The rows of X fall into several groups, and each row is roughly a mix of its group's hidden directions.
X (139 x 10):
[[  4   8  -6  -4  13 -27  -7   9  -3 -10]
 [ 15   6   3   3  20 -16  18   0   1   4]
 [-10  17  -5  -1   6  -3 -18  16   8  13]
 [-20  -7 -16   9  12   9   3   1   4 -15]
 [-14   8   2 -12 -15 -15   0  -2  -4  20]
 [-11  -6   3  -9  12  26   6  -8   7  10]
 [  5   8 -23   0 -15 -11   1 -13 -11   8]
 [-13  13  15  -7  11  -1 -10 -14 -16   4]
 [ -4  -2  25  -7  12  -3 -10   9   5  14]
 [ 11 -13  -7   0  12   1 -14  19  -7  13]
 [ 19  12 -13   8 -23   2  -1  -4   5   0]
 [ -3  -4  21 -10  -7   3  19 -10  -8 -12]
 [ 10  19  13  11  -6  -6 -14  -2   9  14]
 [  9   8 -17   4  18   5  -6   2 -21  -5]
 [-13  14  -7 -20   1  13 -13   3   7  -9]
 [ 17   0   8  -2   6  20   1 -10  -9 -18]
 [  5   0   1   5   5  20  25   1  -1 -14]
 [ -1  -5  -9 -20  12   0  -8  16  11  14]
 [  1  10 -15   1   0  -1 -12  -9 -15 -22]
 [  5 -13   4  14 -17  23   5  -4   1  -5]
 [ 32  -4  -6  -5   3   1 -10  -2  -2   7]
 [ -3   1  11   1  -6   4  14  17  -3 -25]
 [ 12 -15   5   7 -22   4  -3 -16   9   4]
 [ -7  -1 -11  14  22 -20  -2   1  -6   1]
 [-25  -1   7  17   6  -6  -1  -1   5 -14]
 [  0   5   0 -22  -3   2   2   0  23 -15]
 [  8  18  -6  -9 -10  -8 -19  13  10   5]
 [-12 -10  10  -1 -16 -14   4  -5  20   5]
 [ -9   0  -2 -12 -15  20  -8 -14  10  -7]
 [-24   2   5   2  22  -7   8   9  -3  -2]
 [-13   1   1  -1  -7 -22  -2  -1  15 -19]
 [  1  10  13   1  24  12 -16   3   5  -2]
 [ -3  14  14  10  -3 -17  19  -5  -8   4]
 [  7  11   9 -27  12  -3  -4  -4   9   2]
 [  7   1 -10  13   2   9   8 -26  -6   9]
 [ 24  -5  16   4   0   9  14   7   2   9]
 [ 10  16   4  -5  -7   7 -19   4  -4  20]
 [-22   0   4   4  20  -1  10   2   2 -15]
 [  3  -6   9   1 -22   4  23   8   8  -1]
 [-14  14  -7 -11   3 -14  -3   4 -13  18]
 [ 19  -1  -4   1 -18 -10 -18   3   8  10]
 [ 16 -17 -14  -2  -8  17  12  -3  -2   4]
 [ -4 -11 -16  -3  -1 -10  13  24  -6   5]
 [-10  17  -5  -9 -16  16  11   1   7 -10]
 [-19 -14  11  12  -5  12   1 -12  12   3]
 [ 21  -3   2  -7  -2  -4  14  -5 -13 -19]
 [  8   1   5 -20  17  -1  10  15   7   9]
 [ 15  16  -2   0   4   1 -26  -2   4   9]
 [ 23   8  11   7 -14   6  -9  -7 -12  -4]
 [  6  12 -11  -7 -12  12 -15   7   8 -17]
 [-16  12 -10 -19  -4  -1   2 -12  17  -1]
 [ -7  18   8   9 -19  -7  11  -4   1  14]
 [  5   4  -4 -11 -17 -14   9   2  -5  23]
 [  2   0 -16  13  13 -21  -9  -3  -8   8]
 [ -4  16   5   3   4   2 -23 -11   8 -15]
 [ 23   0 -11 -10 -21   0  -5   4   7   0]
 [  0   1 -13   6  17   6 -10 -18   8  17]
 [ 28  10  -5   5  -3  -1  -4  -6  -5  16]
 [ 11  11   5  11 -22 -14   8 -10  -5  -5]
 [ 17   3 -17  11  -5 -10 -12 -14 -11  -4]
 [ 16   4  21  11  -5  -4   1  -3 -19   5]
 [-18   2  -6  -5  11 -10 -16  -9  16  10]
 [-30   3   4 -10 -12  -3   5   4   6  -4]
 [ 15  -8 -10   5   6  20   4 -15 -13  -5]
 [ -3   6  14 -22  -7   4 -15   4  -3  15]
 [  9 -13   0  11   7  23   7  -9  -6 -13]
 [  4   9  19   0 -17   4  -5 -19  -4 -10]
 [ -7   1 -22 -11 -10   5  16  -7  -9  -9]
 [ 25   3  11   7   7  -3  -4   0  -3  20]
 [-12  -4  -5 -11  -4  -7  25  17   1   0]
 [  0  -2  16  -5   3   1  15   1   2 -28]
 [  3   9 -21  -9  -4   2 -10  15   3  19]
 [ 21   5  20  -8  10   8   8   3   5  10]
 [-10  13   6   4  18 -14   0 -11 -16   3]
 [ -6 -16 -17  -5   2  22  -8   4  11   2]
 [ 12 -12  -1   2  -7 -12  -7   5  -8  26]
 [  6  14  -8 -12   0 -27 -10   3   0   1]
 [ 22  -1   1  18   3 -12  18   1  -3  -2]
 [ 15  13   1  -7   5  13  20  10  -3 -11]
 [ -1  20   8   2   4 -11 -22   8   4  10]
 [  8 -10  -2   4 -19  -6  -3 -11  13 -20]
 [  0   5  -4 -15  -8  -9  -1  13   7  26]
 [ 19  -7  -9   1  -4  -5   4  -8  -5 -26]
 [ 16   3 -10   2 -23  10  13   2   7  -7]
 [ 10 -14   9  21  -5   7 -12 -12  -8   3]
 [ -6  12  15  -3  20  17  -9   5   8  -5]
 [ -7  13  12  -4  -6 -24  11  12   4  -5]
 [ -3   0 -14  18  -6  -3   9  -4   2  25]
 [ 19  -7  -6  11 -22  -1 -10   6  -7   1]
 [-11  17   9 -12 -19  -2   1   3   7  14]
 [ -3 -17 -10   1  19   7   8  -2  -8 -19]
 [ -6   1 -18  -6  23   6  -5 -11   9   7]
 [ 27 -11   2   1 -12  -5   3   0  13  -8]
 [  7   4  -3  12 -10  -9   6  -9   2 -28]
 [ -1  13  -3 -15 -12  -7   7  -6 -10  23]
 [ -5  20  -9 -14  -6  10 -14   9  -6  11]
 [ -8   6  -6 -13  12   7  12 -16  18  -7]
 [-13   0 -30   5   6  -7   1  10   1   3]
 [-13  22   3 -11   7  -2  -8  -5  15 -12]
 [ -3  23  -5   4  -3   1 -13 -21   9   5]
 [-10  -4  -5  -4   5  31   9   7  -2   1]
 [  2 -20   9   6  26  -4   3   1  -9  -1]
 [ 16 -18  -1  10  -2  -4  21  -1  -9   3]
 [  2 -17  21   1  -6   5  17  -3  13  -4]
 [  3  -4 -10  -1 -16  11 -10   5  15  20]
 [-11   5 -21 -14   0  13  -2  -3  -1 -18]
 [  6   1  12  15   6  -1 -25  -8   8   9]
 [  5 -15  -8  -1  -1   2 -20  24  -3   1]
 [  7  -6  12  30  -2 -10   6  -1   3   1]
 [ -2  -2  23   7 -12 -11   1  21   3  -5]
 [  7  18 -18  -7 -20   7   2  -6   0   1]
 [  8  -2 -21   4  -3 -19  -7  -8  -9  13]
 [ -7  -2  14 -12 -14  -9   9   8  21  -3]
 [ 15  -4  -9  15   7  18  -6  -7 -12 -12]
 [-24   7   7  10   9  16 -11  -3   0  -3]
 [  6  -1 -20   5  15  15  14   9  -5  -8]
 [  1   9 -27  -2   7   4 -11 -17  -3   2]
 [ -5  -6 -11  -3 -10   2   2   8  22 -21]
 [ 14  -1  11 -21  -3  16  -7  -3  12  -8]
 [  8  -6   4 -22   4 -12 -13  17  -6  -4]
 [ 13  -1 -18   4  12   4 -21  -4  -1 -12]
 [  8  -6 -15 -13  15   5   5   2  22  -6]
 [ -5   9  -2 -28  13   2 -11  -7   9   3]
 [ 18   3   7  14   7  14 -12 -10 -14  -3]
 [-28  -1  -7  -2  16   9   1  -5   0   7]
 [-13   4  -3 -23   8 -12  -2  15   7  -8]
 [-12  20   9  -5 -10 -12 -10  -9  13   5]
 [-16  13   0  15 -21 -10   2  -4   7  -2]
 [  8  18 -11  -9   9 -11  -6   5 -20  -6]
 [  8   9   0   9 -11 -18  -7  -7  -5  22]
 [-26   3 -11  -7  16   4  -7  -7  -2   9]
 [-11  -8   0 -23   6  -6  19   8   5   6]
 [  3 -12  17  10   7   0   4  25   2  -7]
 [ -1   6   0   0   2  25  -4  -2  -6 -24]
 [ -8  10  -4  -8  11   9  15  10   6 -22]
 [ -3 -12 -18  -9  14  -3 -21  -9  -4   3]
 [  5 -11   6  22  -3  10  13   6  -9  15]
 [-12 -13  14  -3   0  -8  -5  18   1 -18]
 [ -6  -6  10   4  16  18  -2 -16   7 -16]]
Each list below has two rows that fit no group; the rest each fit one group, if only roughly. Name those rows in the order they come.
- q_873: [-16   3  12  -4  -3  19  -5  -2  -4  21]
- q_163: [-18   1   3   4   9  20   7 -17  -6   7]
- q_833: [ 10   9  -3 -21   6  16   0  -3  11 -15]
- q_130: [  8  -7   7 -20   8   7 -19  13   8   4]
- q_254: [  4  -4   0 -20  17  11   4   5  -7 -18]
- q_409: [ -9  20 -10   1 -14 -14   9   6   9  10]
- q_807: [  8  21  -6  16 -12   6 -10  -5  12  -5]
- q_692: [  0   4  -8  13   2   0 -17 -19 -17 -11]
- q_823: [10 11 14 -3  3  1 16 -3 -9 22]
- q_616: [ 17  -4  -4  -3  18   2 -20  -6 -13  -1]
- q_956: [ -4 -17   4  13  -1 -13 -10   5   6  22]
- q_626: [-20   2  -3   6 -14 -10  20  10   6   2]
- q_218: [-18 -15  15 -14   3   9  -1  10   4  10]
- q_414: [  4  16 -11   9   6  15  -8  -9  -5 -19]
 : q_833; q_218
- q_615: [-26  -3  -5 -17   8   0   7  -5 -11   1]
- q_233: [  8 -12  -7 -11  15   2  16   8  -2  19]
- q_151: [ -7 -16   2  21 -14   6   0   4  11  13]
- q_788: [-14  -7  17   9   7  18   4 -10  -5  12]
- q_935: [  9  -8   0   8  -2  18   1 -15 -11  20]
- q_114: [ 18   3   8 -11   8   8 -21 -13  -2   4]
- q_345: [-10  10 -21 -16   8   2  14  -8   6   6]
- q_154: [  6   2   0  -2   5   5   7  -1 -14 -31]
- q_243: [ 10 -10  -1  -6  -2 -27  -1  16   4   8]
- q_104: [ 16  -6   8  11   0 -10  14  14  10 -15]
 : q_151; q_243
- q_557: [ -7  10 -12 -20  15  14  -1  -7 -10   0]
- q_677: [-28 -13  -5 -13   1  -5   9  -1  -3  -6]
- q_30: [ -4  -7   7  -4  11  11 -10   5  12  25]
- q_132: [  7 -16  29  -3   1   6   5   6  -3  -7]
- q_997: [ -7  -8 -13  12  22   8  10  -8   7 -10]
- q_552: [ -6   0 -12 -14   4  -9 -20   8  19   1]
- q_86: [ 17 -16  17   4  -1  -2 -18   0 -10   1]
- q_428: [  9 -12  17  10  -7   5   0   2  21  13]
- q_385: [ -3   8   9   2   2   5  -8  -1   6 -31]
- q_974: [ -9   3  -5   6  26 -12   4   3  -9  14]
 : q_30; q_552
- q_95: [  8   4  -4  -6   7 -10   2  18   5  26]
- q_248: [ 16   0  14  -7   6  16  -7 -19  -9   7]
- q_618: [-22  14   6  -1  -1  -3 -14  10  15   7]
- q_831: [16  0 18  1 -2  1 14 22 -1 -1]
- q_597: [  4  -5  16   4  23 -15 -11   7  -6   6]
- q_444: [ 11  19  -3  21  12   2  -6 -10  -5   5]
- q_815: [-14   9 -15   4   9  -7 -12   6  -6  20]
- q_69: [-10 -17 -11   9  17 -12  -3  -7 -12 -10]
- q_546: [-10  17 -19   5  -2 -15   8   7 -11   3]
- q_474: [ -6   9 -18   7  10  13 -14   2  -8  16]
- q_729: [  6  -9   7  -1  21  21   5   8   2 -12]
- q_319: [  8  -8 -26   2 -12   8 -11  -7   7  -6]
 : q_597; q_546
- q_45: [ -8  -3   4  10   8 -30  -1   7  -9   0]
- q_76: [ 13   3   6 -10  16 -16 -14   8  -7 -13]
- q_741: [  9  -6   8  -8   1  22  17  -4 -16  -1]
- q_102: [ 22   6 -17  -3  11   4  -2  11 -11  -9]
- q_240: [ 17 -18  -2   5   6   1   2   7  -8  22]
- q_885: [ -2  19   9 -15  18   3 -13 -10  -1   3]
- q_491: [ 11   3  17   0 -16 -14 -11  -2  17  -4]
- q_106: [  0  -1 -20  -9  -3 -26   4   9   2   2]
- q_860: [ 14  -5  -3 -10 -16  14  -9   6   1  20]
- q_359: [ 16 -20  -9  11   5  10   0 -10 -11  10]
- q_499: [  9  14   8  -7 -12  -1  21  17  -1  -5]
 : q_45; q_885
- q_958: [ 18   3 -11 -11  11   3   9  -8 -15  14]
- q_85: [  8 -22   3   4  -2  -4   9  18  -4  16]
- q_822: [  5   0   6  13  13  15   7  12 -22  -2]
- q_226: [-24 -12  -1   0  -2   9  14  -2  10  15]
- q_592: [  3  -8 -22  18 -16  -4   1   4   5 -11]
- q_449: [ 17 -11 -15   1  21  -1   0  10   0  10]
- q_658: [  4 -21 -18  -1   6  -8  -2  13  -6  14]
- q_664: [ -8  22  -9 -10  -2 -13  -2  16   9  -3]
- q_800: [ -9  30   2  -4 -12   9  -6  -1   7   3]
- q_737: [ -1  -5 -21   4  -2   5   5   4 -22  16]
- q_231: [ -2 -23 -13  10  -2 -11   9  -2  -6 -15]
- q_715: [  0   0  -6  22   7   6 -22 -11  -2   8]
 : q_822; q_737
- q_165: [  8 -15  -6   0  16  -2  -6   4   2  25]
- q_407: [  1   6  -8 -16   6 -15 -21   8  -5  11]
- q_506: [-17  15 -13   9   4  -8  -1  11  11 -13]
- q_488: [17 -1 21  5 16  8 11 -5 -6 -5]
- q_595: [  6   3 -25  -9   1 -15   4   7 -13  -7]
- q_307: [-19   7 -18  10  -7  -2  -5 -17   3 -11]
- q_61: [  8 -27 -12   8  11   3   1   0  -9   9]
- q_7: [-18 -19  13   4  -4 -14  -4   9   9  -4]
- q_986: [ 17   9   4 -11   3  19   6  13 -10   9]
- q_665: [ -3  -1  15  -2 -13   5  -4   8  27  -5]
- q_494: [-5 31  2 -5 -6  9 -9 -3  6  6]
- q_131: [-16   7 -17 -15   5  -6  -2  16 -10  -6]
- q_709: [  2 -19  -5   6 -11  12   5  -9   2  22]
- q_482: [-11  30   7  -7  -2  -9   4  -4  -1  -7]
- q_246: [  5  -4   0  -9  -7  10 -29   8 -10   5]
 : q_131; q_482
- q_470: [  8 -16  16  10  -8   0   3  -2  22   4]
- q_26: [  6  18  12 -11 -14  -9  13  14   0  -3]
- q_152: [ 11  -1 -12 -19   0  -6  20  13  -3  -4]
- q_135: [-10  -3  -3   0  25  -7  16  10   9  -9]
- q_803: [ 11   0   2  10 -12  11  -5  -4 -27  -2]
- q_745: [ -7  -8  -8 -17   6  19   2  15   2  13]
- q_769: [27  9 -9 13  3 14  2 -5  0 -3]
- q_988: [ 11 -13 -24   2   2   3 -19   4  -1   1]
- q_209: [  0  -6 -14 -16  -7  18  -3   2  20   6]
- q_936: [-14  -7   4 -13   3   2  26   1 -10   8]
- q_94: [ -1  14   0   5 -16   1  -7 -28   3   3]
- q_418: [28 15  7 -5  4  3 -4  6 -1 10]
- q_432: [-22  -4 -12  11   4 -11   5 -12 -11  -9]
 : q_803; q_745
- q_52: [  4   4   6   3 -10  -2 -21 -25  -3   6]
- q_366: [ -4  15 -15  -2  23   8   8  -4  -9   4]
- q_645: [  3  -4   8  -2   8  14  14 -10 -24  -8]
- q_420: [-18  -6 -16   4 -14  17   0  -3  12  -8]
- q_655: [  8  14  10 -13   6 -22 -11   5  -9   5]
- q_301: [ 27 -17  -6   1   3   2  -2  13   5  -3]
- q_111: [  4   4  -1 -15 -22  -4 -20   0   1  10]
- q_634: [ 13 -19   0   7   5 -10 -21   7   6  -6]
- q_528: [-10   9 -15   0  14   4  -1  12   5 -22]
- q_829: [  1   8   4   3 -12   5   9   4  18 -25]
- q_214: [ 17  -5   2  -9  -9  -6  15  14 -13  13]
- q_508: [-14   5   0  15  -3  -1  -3 -15 -23   8]
 : q_366; q_829
